0: [145 154 118 131 121 173 133 119 139 136 128 142 173 179 143 134 134 127
 126 101 105 197 105 144]
1: [172 137 130  95 143 173 181 140 167  41 186 137 193 190 255  68  99 134
 201 153 146 187 211 157]
2: [178  91  80  88 139 161 110 159 124 144 164 122 155 166 104 162 120 161
 119  99  91 181 104 122]
3: [172  94  91  93 116 133 129 116 154 164 141 143  91 123 114 180  87 131
 122 100  78 197  83 134]
4: [167 168 130  99 135 152 118 163  92 143 141 160 146 149 126 198 132 165
 133 205 138 112 154 138]
5: [ 96 113 203 175 139  88 143 133 173 104  20 116 110 108 206 127   6 152
 132  70 105 118  79 110]
6: [154 170  94  92 130 166  97 162  94 154 143 140 161 124  90 211 121 178
 121 220 132 105 152 105]
7: [166 105  89 104 113 137 136 177 134 153 165 124 145 160 132 143 109 138
 159  89  69 180 101 144]
8: [162 166 125 121 142 166 159 175 127 153 145  96 140 133  79 206  94 128
 159 186 198  87 131 131]
9: [145 126 138 115 110 149 162 154 133  87 117 108 136 120 133 186 131 121
 180 174 194  76 121 130]
10: [162 109 101 108 110 163 122 156  97 159 120 135 141 146  87 145 111 139
 145  81  67 191  84 155]
11: [171 160 146 145 136 166 139  45 143 223  85 137 130 108 103 128 155 110
  63 116 139 155 107 152]
12: [142 163  85 155  81 187 117 151 128 141 125 106 134 146  55 180 103  69
 141 173 171  91  81 126]
13: [179 133 103  87 158 148 127 158 109 112 164 158 153 168 171 129 130 139
 133 134 110 160 162 130]
14: [ 98 154  87 151  72 172  96  92 127 176 117 123 112 121  71 175 109  81
 105 113 141  87  76 120]
15: [170 112  94  80 120 128 110 102 125 148 136 134 125 146  96 183 117 141
 124 108  82 220  87 128]
16: [ 87 122 159 133 152  98 138 116 126  85 128 138 157 102 161  64 150  81
 114 117 144 100 153 113]
17: [136 140 141 133 111 118 137 142 131 102 113 119 155 136 115 115 140 114
 150 166 182  94 144 145]
18: [134  88 141 120 174  39 114  75  95  76 123 132 112  64  95  90 240 173
 137 148 142 115 214 134]
19: [154 102  86 114 116 145 104 148 137 129 126 120 156 167 107 149 118 125
 136  96  80 188  82 123]
20: [ 67 170 108 148 112 210  92  68 122 172 163 102  78 161 105 159  89 135
 136 117 113  89  71 123]
21: [145 143 123 123 138 142 133 160 124 105 140 127 122 122  98 158 148 122
 162 184 169 105 142 129]
22: [150 118  84  82  87 154 125 149 112 168 126  86 148 167 114 135  93 135
 133 120  75 174  77 161]
23: [ 90 120 126 146 149  75 139 159 121 146 125 137 149 107 165  42 128  99
  88 119  96 109 113 131]
24: [ 75 176 110 147  94 210  81  66 120 167 162 112  69 172 106 152  80 115
 110 111 131 101  89 134]
25: [130 138 150 134 134 135 172 145 105 119 135 124 142 127 163  74 134  93
 123 121  94 136 164 128]
26: [ 89 132 169 157 110 123 132  97 152 130 111 121  82 157 149 119  87 141
 134 125 122  99 101 127]
27: [180  99  87  97 114 100 105 194 152 127 166 113 145 162  83 165 141 126
 127  94  91 220  45 118]
28: [136 134 115 105 139 170 119 165 104 136 140 125 136 167 152 165 120 177
 134 165 120  99 156 109]
29: [130 177 125 105 154 182 155 170 112 147 136 127 154 132  97 227 135 182
 103 220 169 116 166 108]
30: [174 127 105  91 114 162 131 138 120 120 154 101 140 155 114 149 118 145
 150 117  90 177 107 132]
31: [ 85 156 114 169  86 152 109  79 139 166 169 134  82 159 109 154 101 115
 113 120 147 103 120 116]

[179  95 133 100 110 123 128 161 164 116 109 130 121 136 100 146 123 134
 123  67 115 169  88 141] 19 10 30
[160 133  72  92 156 162 132 150 120  97 164 140 118 161 165 148 135 156
 132 118 114 179 162 131] 13 30 2
[ 97 175 137 118  99 185 165  91 112 103 135 141 138 146 194  82  94  84
 143 128 125 160 174 137] 25 0 16
[ 72 135  93 173  91 157  91  90 145 171 126 109  98 133  90 167 122  77
 115 116 134  84  80 128] 14 31 24
[140 165 117 128 156 175 101 145 132 140 134 107 112 140  98 166 112 113
 130 170 169 104 146 155] 21 8 17
[157 105 118 102 118 163 104 137 126 126 143 115 146 143 143 141 104 118
 148 128 102 152 146 152] 30 13 7
[149 145 104 102 130 129 136 161 111 121 154 145 136 129 170 153 138 142
 140 111 111 160 117 136] 13 30 7
[108  97 153 165 142  72 141 143 158  92  98 119 129  89 162  72  85 171
 119 112 109 120 129 115] 23 26 16
[160  93 111 103 105 154 101 148 126 117 142 129 148 168 200 137  99 142
 107 125 105 161 157 157] 13 30 0
[180 141  82  73 161 173 133 168 117 125 181 166 128 176 192 129 136 175
 158 106 108 177 158 120] 13 30 7
[217 156 152  96 152 183 230  63 154 247  45 178 151  80  96 149 173  99
  93  70 124 191 125 127] 11 0 3
[179 157 142 116 134 135 154 144 140 129 148 107 133 131  69 196 119 137
 158 199 196  77 125 120] 8 21 9
[147  61 126 191 162   0  87  85 139  59  74 140 141  78  82 128 255 128
 114 149 201  70 217 120] 18 16 17
[148  27 165 182 165  45 101  99 110  54 102 142 148  94  82 109 244 132
 140 124 179  92 195 104] 18 16 17
[144 134 121  86 135 130 138 130 108 102 178 129 157 159 230 119 117 163
 152 116 125 153 206 147] 13 25 1
[196 155 161  82 146 196 236  84 146 254  63 186 165  77  98 140 182  71
  91  67 120 197 110 158] 11 0 10
[ 93 164 137 108 121 133 145 128  99  87 142 132 139 128 180  41  95 119
 122 134 131 129 173 129] 25 16 23
[121 104 169 154 157  46 121 117 114  81  96 132 171  96 132  75 200 133
 122 145 147 109 154 118] 16 18 17
[132 123 131 111  84 129 177 166 135  77 130 102 154 116 144 113 127 127
 168 140 153 120 166 133] 17 9 21
[142 137 124 111 143 156 134 114 194  45 190 121 126 131 195  87 137 121
 158 132 133 183 196 142] 1 13 25
[117  69 157 146 162  38 123 130 102  79 103 100 134  80 157 111 149 141
 123 134 109 111 148 105] 16 23 18
[139 148 100  85 128 154 105 174 113 147 134 143 136 146 128 161 125 167
 115 211 149 142 150 121] 4 28 6
[113  49 139 185 151  51  99  37 123  27 104 149 117  75 111  97 255 136
 140 118 183  68 190 120] 18 16 17
[163 168  95  98 129 176 128 157  83 129 125 138 128 150 100 189 118 160
 109 200 151 120 139 133] 4 6 29
[119 175 103 108 116 174 109 133 118 162 142  99  89 134  89 177 117  92
 145 172 176  74  55 108] 12 14 8
[ 66 127 176 151 150  76 131 156 129 125  84 109 145 103 196  88 108 126
 101 124 116 114 108 127] 23 16 26
[ 89 127 160 145 154  28 129 119 114  75 107 105 141  99 148  69 168 131
 114 134 128 124 163 121] 16 23 18
[ 99 164 162 108 128 113 159 117 121 126 127 155 129 119 204  78  91 126
 128 124 127 133 167 137] 25 16 23
[ 84 122 178  94 145  99 144 171  99 139 173 149 143 102 128  25 132  82
  77 137 109 101 123 119] 23 16 25
[ 99 110 187 155 144  55 122 160 113 109 114 118 162 100 193  61 104 132
 108 120 123 133 127 122] 23 16 25
[150 141 126 134 102 132 165 169 116 103 136 113 110 127 102 140 135 109
 139 160 158  96 151 111] 21 17 9
[140 136 132 133 150 120 124 142 197 107 114 110 132 126 239 104 111 154
 165 136 125 112 183 134] 25 13 17
[156 117 129  75 118 133 154 116 125 209 119 162 130 128 114 167 108  99
 123  77  83 189 116 146] 3 15 10
[117 103 146 160 143  45 133 112 148  91 102 118 147  94 136  66 169 143
 118 127 122 112 164 104] 16 23 18
[159 111 103  93  92 149 137 148 130 138 119 144 128 147  74 142 129 125
 139  72  63 186  67 147] 10 19 7
[133 181 164 120 107 161 154  94  88  91 136 146 133 150 196  58  92  83
 160 128 115 165 188 163] 25 13 16
[139 156 118  97 157 157 101 186 134 146 125 151 144 121 128 181 137 158
 111 183 143 134 131 137] 4 28 6
[ 97 124 194 178 169 106 163 129 173 110  34 115  81 121 190 123  34 216
 142 105 120  97  90 113] 5 26 23
[195 182 168  77 128 183 229  67 124 242  96 175 164  77 112 157 178  88
  69  92 121 170 139 156] 11 0 25
[ 73 165 105 133  66 180 122  72 161 189 140 143  63 148  89 158  93 111
 120 113 151 120 114 115] 31 24 14
[139  71 157 180 155  68 120 129  95  94 121 171 127  99 126  95 224  91
 145  89 162  57 165 122] 16 18 17
[ 83 149 118 144  86 179  80  74  98 162 140 112  72 168  87 149  93  90
 131  91 130  90  86 114] 24 20 31
[ 97 191 116 126 108 150 160 111  93 123 169 131 117 126 220  50  97  87
 137 144 113 147 196 147] 25 16 13
[185 149 117 136 130 153 128 144 138 125 126 105 135 135  69 221 115 146
 147 222 173  83  74  89] 8 21 12
[116 146 101 139  91 194 100  98 153 172 133  88 124 134  83 170 106  78
 135 182 162  84  96 106] 12 14 31
[ 64 166  98 150  93 176  94  65 141 175 140  91  47 167 101 156  94 108
 135 116 154 120  99 132] 24 20 31
[130 144 146 139  94 134 117 135 119 120 129 111 107 143  94 177 133 127
 159 208 173 126 126 128] 21 17 9
[173 148 105 103 128 172 157 131 130 163 117 129 160 117 131 138 127 105
 114  91  82 183  96 152] 0 10 30
[225 179 144  72 135 224 234  60 143 244  54 179 166  98 118 139 158  97
 118  78 122 182 132 141] 11 0 10
[109 121 159 174 104 128 114 163 183 130 115 138 114 142 173 105  64 180
 138  92 105  85 126 123] 26 5 28
[ 99  80 138 178 163  38 113 116 134  72 109 132 124 100 158  59 160 149
 122 152 123 102 156 120] 16 23 18
